One turn sends every row of this set to another row. A few are shown first. Where does it send the rows asked after them?
bufit: [ -8  -8  11 -13  16   1 -11   7   1  -2   7 -16  -6  -9   1   8  -1   3
  -4 -15   5]
nor: [  3  -6  -6  -5   5   8   8   4   6   0   5  -4  -1  -3 -12   6  11 -14
   8  -1   6]
pudi: [ -2  -7  -7 -14  19   5  -4  -9  -2   7   0  -2  -1  -1  -1   2   8  -6
   8   3   4]
rop: [  1 -15  13 -14   4   1   6   0   5   6   0  -9   1  -5  13  10  11  -3
  11   2  14]
zapen: [ -4   7  28  -9   3  -1  -1  -6   3   3  -9  -6  -4 -15  -4   8   8  -7
  11 -13  11]
bimo: [  1  -7  12 -24   7 -13  -2   3   0  10   2  -3  -6 -10   2   1   9  -3
  11  -6  21]
dedi: [  2   0  12 -11  -2   6   0   2  12  -3  -1  -3  -8  -9  -9   8  15 -16
  12 -12   6]
lusug: [ -5 -10  -3 -10   9   3   5   2   5   8  -1   0  -8  -9  -2  24   2 -10
   4 -11   1]
Pado: [ -2   4   9  -1  14  -5  -5  11  -1   1  -5 -19   4  -5 -16  10   2   0
  10 -11  13]
nuriv: [-13   4  23  -3  14  -3   1   2  -9  13   1  -9   7 -16   0  -1  10 -11
  10  -1   2]
bop: [  7   0   7 -11   8   8  -1   0  -4 -17   8  -1  -1  -3  -2  11   4  -5
   9  -8  19]
Rafim: [ -3   7  17 -12   2  -8 -13   5 -16   3   6  -4  -2 -19  -8   5   7   4
   7  -7   7]
Ruki: [  9   4   9  -7  17  -2   1   3   0  -3   1 -16  -4   1 -10  13   9  -7
  16   1   1]
Ren: [-13  -2   7  -9   0   8  -6  15 -13  17  14  -4   1  -7  -3  13   4 -10
  17   0  12]
saket: [ -1  -7  -4 -16  21   5  -8  -9  -2   7   1  -4  -3  -3  -2   2  13  -5
   7   0   3]
sanak: [ -2  -6  -1 -11  11   2  -2   5   9  10   2  -7  -4  -1   1  28   3  -9
   2  -9  10]
von: [ -2 -13   0  -9  -1  11   7  -3  -1   2   3  -7   3 -10   9   9   6  -3
   6   3   7]
siza: [ -6   6   8  -3   9  -5  -8  13  -4   6  -4 -14   6 -11 -17   6   0  -2
   6 -15  16]
tero: [-14  -3   5  -3   8   4  -5  17 -12  14  16  -7   2  -6  -5  15   0 -11
  11  -3  14]
vogip: [-19  -3  20 -14  10   5  -9  -3 -11  10  13   6  -3  -9  -3  10   4 -13
   8   0   6]
muk: [  3 -14   4  -7   0  10   7  -3  -2   3   1  -8   3  -9  11   9   7  -2
   9   3  11]
seru: [ -5  10  26  -4   8  -5   1  -4  -6   7  -6  -6   3 -17  -2   6   1  -2
   8 -13  14]
Bef: [ -3   7  16 -13   1  -6 -15   3 -15   1   8  -6  -4 -18  -8   6   4   4
   8  -6   8]
Meb: [  1  -3   5  -4  15   9  11  -7   3  -7   1   3  -4  -4   2   4   6 -13
  10  -6   7]
Fakik: [-21  -1  22 -10  13   6  -5  -4  -8   9   8   3   0  -6  -2  15  -1 -11
  13   0   2]
mun: [ -6   4  10  -1   7  -4  -7  11  -5   6  -2 -12   7 -11 -18   5   0   0
   3 -16  15]
Ranoz: [-21  -5  12  -9  19   9   2   8  -5   8   5  -8  13  -8  -4   3   7 -12
  13  -5  15]
pudo: [ -9   0   9   2  11   0   3  11 -16  11  10  -7   7  -8  -6  10  -6  -6
   7  -9  19]
bega: [  1   5  11 -16   1  -2 -14   4 -14  -6  10  -3  -5 -13  -8  10   7   4
   8  -9  15]
dume: [ -5  -8  -4 -12  11   5   9   2   3   9  -1   0 -10  -9   1  19   2 -10
   6  -9  -2]
lurib: [  0   4  13  -8   1  -4  -9  -2   6  12  -5 -14   5  -4   2  19   0  -7
  -2   0  14]
roze: [-19  -5  20  -5  16   5   3   7  -3  12   0  -9  11  -9   1   3   7 -16
  12  -1  12]
zusab: [  7   1   2 -10   8   8   4   0  -6  -4   8  -1  -9  -5  -2  13   9 -11
   8   5  -4]
Resan: [-15  -1  15 -11   2   1 -12   3 -12   9  10   8   0 -14 -12   6   4 -11
   0  -9   6]
Zop: [ -3 -11   5 -20  17   6 -15  -5   2   4   7  -6  -7   0   1   5  12  -2
   4  -4   5]
Zigi: [ -7   8  28  -7   7  -4   1  -4  -4   4  -8  -7   1 -19  -3   7   0  -3
   9 -12  14]

dedi turns into Ruki
nuriv turns into pudo
Bef turns into Zigi
And these:
bimo turns into lurib
von turns into dume
roze turns into tero
Rafim turns into seru
lusug turns into saket
Meb turns into nor
zapen turns into Pado
rop turns into sanak
Ranoz turns into Ren

One turn sends every row of this set to another row. A few are shown first. Where does it send the rows asked after them?
Tono: [ -5   2   8   6   8 -12  -3  10  -6 -14  12   1  13 -13  -1 -10  10 -18]
givur: [-17   0  11   1   8 -18  13  -7  -1 -10   3  -7  12   4   7   2   3 -14]
kodid: [-13  -3   7  16  14  -4  -1  -7   9 -19  10  -1  -1  -8   6 -13 -15  -7]
Zura: [-24  -1   4   0   8 -10   6 -10   4 -14   0   2   4  -2   4   3   3  -3]
Mag: [ -6   6  10  11   7  -4   9 -10 -11  -4   8   6  -1 -14 -11  -8   1  -3]
Giv: [ -4   4  -2  11   4 -11  21  -3  -1  -8  -4   0   2 -13  -3  -1  -6  -6]
bamig: [-14  -1  -5   1   2 -17  -2   2  -1 -11  16  -1   3   4  -5 -15   2 -13]
vabok: [  0   6  11  17   9   3  12  -9  -2 -18  14   5   2   1   2   0  -5   1]
Vevar: [  4  -3  13  16  16 -18  -7 -10   7  -9   4   5   5  -5   5  -2  -5  -8]
Nili: [ -6  -7  21   9   4 -12   6  -4  12  -9   3   3  -1   2  -6 -20  -1  -7]
deru: [ -7   5  12  10   6  -4   6  -4   0 -16  -3  -6   2  18   7 -16  -2  -3]
mipu: [ -8  -6  15  24  14  -9  11   4   1  -9   5  -3  11  -2  -4 -16 -12 -13]
Tere: [ -6  -3   8  23  11  -5  11   1 -12  -9   4   2   6   9  -6 -19  -3 -12]
bipen: [-4  3 25  9 -2 -8  5 -6  3 -2  6  3  9  0 13 -3  2 -8]
vure: [ -9 -11   1  18   2  -9   8   1  -4  -5   9  -1  17  -5   1  -6  -5   2]
keged: [  8   7  -1  15   8  -5 -10  -6  -4  -6   9   2   0  -2  11  -8   4 -10]
ronu: [-13  -1  -4   6  15  -4   0  -3  -8 -14   4   8  19   6   6  -2  -3  -6]
pasut: [  5  10  11  16  11  -2  -3  -3   6 -23   7  -8  -3  -2   0 -13   4 -10]
narid: [ -6   1  -7  17   4 -13   2  -6  -5 -25   0  -2  -3  -3   4  -9   7 -10]
lazi: [ -5   2  -1   8  13 -10   8  -8   3 -13  12   2  13  -8 -17 -13   5 -12]
bapa: [ -9   5  16   4   5 -12   1  -5   4 -21  12  12  -6  -3   5   2   0 -11]
rutun: [ -6   9   0  14   4  -6  -5  -8  -6  -1   3  -9  19  -1   4  -9  -5 -11]
Ded: [ -2 -10  11  14  16 -10  -3   0  11  -2   8  -3  11   4   3 -11   6 -20]
Zunur: [  0  10   2  13   7   0   4   8  -6  -2   4   3  -1  -8   3 -13  -5 -22]
lotud: [-16  -2  12   4  13  -6   4  -7  -6  -6  11   4  -2 -14  -6  -4 -10 -10]
Lasof: [ -9   7  12  11   3   3  13  -3  -1 -11  16  -8   6   1   5 -17  13  -4]
mibe: [ -7   8  11  10  13  -1   2   9  -3   6  -1   0   5  -3  -1  -3  -4 -19]
led: [-11   2  16   3  13  -2   0   4   7  -3  13  -6  12   1  10  -9   8 -18]
fidet: [ -2  12  12   3  10 -14  16  -7  -7 -16  18  -3   6   5   9  -9  -2 -12]
zok: [-16  -2  11  18   7  -9 -11  -4   4 -15  -6   2  -1  -2   4  -9   6  -4]
Dudo: [ -3   0  -4  14   6 -20  13  -2  -1 -22   7   0   1  11   5 -12   1 -11]
des: [ -4   3  17   9   8 -11  12  -4 -10  -5  10   9   4  11  -5 -10  10  -3]
libe: [-11   1   3  17   7 -11  21   5   7 -10  -4  -2   6  -4  -9  -4   2 -13]
dav: [  1   3   0   8   7   5   3 -10  -6  -4  18  -1   2  -8  10  -5   8  -6]
kiga: [ -6  -1 -10  10   7  -2   8   6  10  -8   4   4   2   9  10  -6   3 -14]
beza: [ -6   1  -6  -5  11  -7   6   1   8  -2   5   4  -2   3   5   1   4 -11]

zok turns into Lasof
Zunur turns into Giv
narid turns into dav
And these:
Tono turns into vure
Mag turns into Zura
vabok turns into bapa

One turn sends every row of this set to another row. A few are shown first. Where does it send the rows asked after them?
ral: [ -6 -18  -2 -15   0   0  -4   3   9   8  -3   2   5   4   1  -2   2  -6
   5  -6   0  -4  -6  12 -12 -13]
davod: [ -2   8   1  12   0   2  -6   7  -4  -3   0  -7  -5  19   9   4   1  -4
   0  -1  -1 -13 -11   5  -2 -10]
Mik: [-10 -18   2  -6  -2  -1  -9   5   5   8  -5   6   7  -3   0   3 -12 -13
  -2  -8  -2  -7  -3   6  -9  -9]
Kem: [ -5   1   7   6   7   4 -11   7   8  -1  -5   5   5  18  -4  11   2 -12
  -8  -2  -1  -2   3  15   7  -1]
bemon: [-13 -10   9  12   3  12   1  -6  16  -3  -1   5   5   7  -2  -2  14  -7
  -4  -5   5  -1   6  13  -2 -10]
ros: [  7   3  -3  15   3   0  -9   8  -8  -4   6  -7  -2   0   3   6  -8  -6
   4   4  -1 -20  -7   5  -8 -10]
Vug: [-6 -6  3 17  2 11  1  3 11  7 -9 10  3  5  6 -8 11 -5 -7 -5  7  2  0  5
 -1  1]
lut: [ -4 -11   3   5   5  20   2 -12   7  -8   7   0   5  -3  -2  -2  12  -8
  -1  -8   5   3   5   6   1   0]
lag: [  4  -7   5   5  -7  10   0  -6  -6   2   7  -6 -22   0  -5   0   9   3
   0   2  -5  -4  12   9  -4 -11]
kade: [  0 -15   1  19   3   9  -1   2  12  -1   0   5   7 -14  -7  -5   4  -5
  -1   1   1  -9   9   9  -8  -8]
bisof: [  6   2  -4   9   9   5 -10  -1  -9  -6  13  -7  -4   0   5   7  -6  -7
   9   1   4 -18  -7   6  -8 -10]
mebus: [ 19 -13  -4   8  -8   5  -7   8  -2  -5  -1   7  -2  -3   2   1   0 -12
 -11   8   3 -10   1  14  -5  -3]
mava: [ -3 -17   3 -13  -1   2 -10   1  -1   7  -2   4   7  -7   5   0  -6 -13
  -3  -8   1  -2  -7   2 -10  -3]
Lon: [  8  -4   4  11  -2   4 -10  13   0   2  -8   9  -1   7   4   8   0 -16
 -13   3   3  -4  -1  15   1   4]
gan: [ 16 -15 -13   2   0   4  -7  -2   2  -6   8   9  -1   0  -3  -6  -1  -4
   0   6   7 -13   5  13  -5 -12]
bik: [  8  -6 -14  -5  11   8  -7  -8   4  -6  11   6   2   9  -6  -5   0   0
   5  -2   6  -6   6   7   4  -7]
Nele: [  3 -11   2  18  -6  13   3   6   7  -2  -6   1   7  -7   0  -6   8  -4
  -9  -1  -2  -1   4   0   0   2]
Galog: [  4   6  -1  16  -2   0  -6  12  -7  -3   0  -9  -2   9   7   5  -4  -4
   0   2  -4 -16  -9   2  -4  -8]
Tume: [  1   4  -1   3   7   7  -7  -6  -8 -10  14 -10  -5   9   6   7   0  -7
   8  -2   5 -14  -8   9  -5 -12]
muz: [ -8 -18  -2  -9  -8   4  -3   6   7   3  -5  -2   8   2  -3   4  -8  -9
  -1 -10  -9  -3  -3   3  -4  -7]
Til: [ -4  -3   2  10   1   4  -2  -4   1  10   4   2 -22   6  -7  -4   3   6
   5   0  -3  -7  13   9  -3 -14]
tigen: [ -3   3   3   9   4   8  -3  -3  -6  12   3   0 -19   4  -4  -2   0   5
   2  -4  -6   0  11  -1   4  -1]
venep: [ -3  -2  13  13   4   3  -8   0  -4  13   2   2 -20  -4  -5   4   2  -4
  -1   3  -2  -6  12  14  -6  -8]
kif: [ -4   6   2   6   5   4  -6  -1  -4  -7   7  -8  -6  19   7   6   4  -5
   4  -2   3 -12  -9  10  -3 -14]
basa: [ -1 -20   4 -18  -4   2  -7  -1   3   1   0  -3   8  -4   1   0   2 -10
  -1  -5  -2  -3  -5   8 -11 -10]
lafa: [ -3   0  13  10  -1   7  -5  -1  -6   5   3  -6 -15  -2  -9   6   2  -1
  -4  -1 -11  -3  14   5   3  -5]
lum: [ -6 -15  -7 -14  -3   5  -1   5   6   9  -6   0   4   6   3   0  -3  -6
   5 -10  -3   0  -8   4  -6  -3]
kufi: [  5  -3   6   7   0   8  -4  -4 -10  11   4   1 -24  -5   2   0   6  -2
   0   1   1   0   7   8  -5  -1]
ser: [ -1 -12  -3  12  13  14  -2  -8   8   2   6  10   3 -12  -1  -6   4  -6
   5  -5  11  -3   5   6  -5   0]
Piri: [-2  0 -2 -3 11  8 -8 -4  8 -7  6  1  6 18 -8  5  2 -5  0 -6 -1 -1  6  9
 11 -3]

muz turns into Mik
bemon turns into Vug
And these:
bik turns into Piri
tigen turns into lafa
kif turns into davod

